128 stands for zero in the data rows.
Some points, each followed by its number:
[188 135 102 124  99  79 118 121 149 118 100 171  81  89 120 149] 0
[255 145 203  77 145  86 143 119  49  29 140 109  67 120 124 155] 1
[255 150 215  80 152 102 159 130  56  33 122 108  37 141 134 164] 2
[139 134 103 171 174  61 141 117 114  66 147 194 145  42 175 111] 3
[ 86 132  46  97  82  64 101 122 160 208 132 172 149  27 187 140] 4
[130 131 149 120 135 115 158 154 114 144 102 126 104 166 127 148] 5
[ 24 112  28 233 219 157  93 161 190  94 149 121 190 150 156  32] 6
[ 74 121  82 133 137  63 171 127 156 138  80 142 132 118 154 112] 7
[194 172 164 153 160  93 136 151 100 101  68 178 120  58 135 145] 8
[145  88 138 162 132 161 136 136 145 107  92  82  66 232  82 145] 9
[123 149 134 110  87  89 134 102 166 198 129 149 120  91 110 131] 10
[ 42 124  56 133  59 151 142 107 129 168 103 128 134 142 148 102] 11
[149 122 166 149 140 136  77 130 201  86 159 115 120 158 113 121] 12
[ 68  58 112 157 103 197  48 108 177  96 195  59 155 136 127 109] 13
[163 117 115 158  99 177 112 119 185  90 129 100 100 151 122 122] 14
[192 142 154 121 121 130  96 131 130  90 131  97  77 158  96 138] 15
[ 71  81 115 159 104 204  56 112 188 107 180  63 161 131 136 102] 16
[148 125 158 163 149 147  91 137 215 102 151 125 129 167 107 107] 17
[145 137 103 142 148 107 171 131  58  68  95 150 113 119 147 128] 18
[ 21 103 117  88  86 150 152 115 138 212 153  88 186 121 145 101] 19
[ 84  94  92 158 152 141 129 106 166 172 157  89 141 132 140 108] 20
Which five points above are nearest to each new point? Their numbers follow each, smallest number first.
[ 62  76  95 105 139 115  95 130 102 125 169 117 169 128 119 142] 5 11 13 19 20
[ 31 131  49 229 214 169  89 165 197  78 170 142 197 160 152  43] 6 13 16 17 20
[187 156 153 154 156  91 127 151  96  97  94 182 121  78 134 134] 0 3 5 8 18
[ 59 164  81 136 119 163  76 162 129 188  69 148 129 158 182 155] 5 7 10 11 20
[ 23 103 142  65 136 183 130 148  28 196 155 107 169 176 140 180] 5 10 11 19 20
[ 55 106 138  82  78 138 155 110 131 200 146  92 176 114 146 116] 5 10 11 19 20
[159 118 143 142  92 106 129 120 134 110 113 155 130  72 147 103] 0 3 8 10 18
[149 144 146 110 130 134 188 127 129 172 120 135 129 122 141 145] 0 5 7 10 18
[129 139 134 139 162 125 150 131 109 123 135 161 132 141 139 150] 5 7 8 15 18
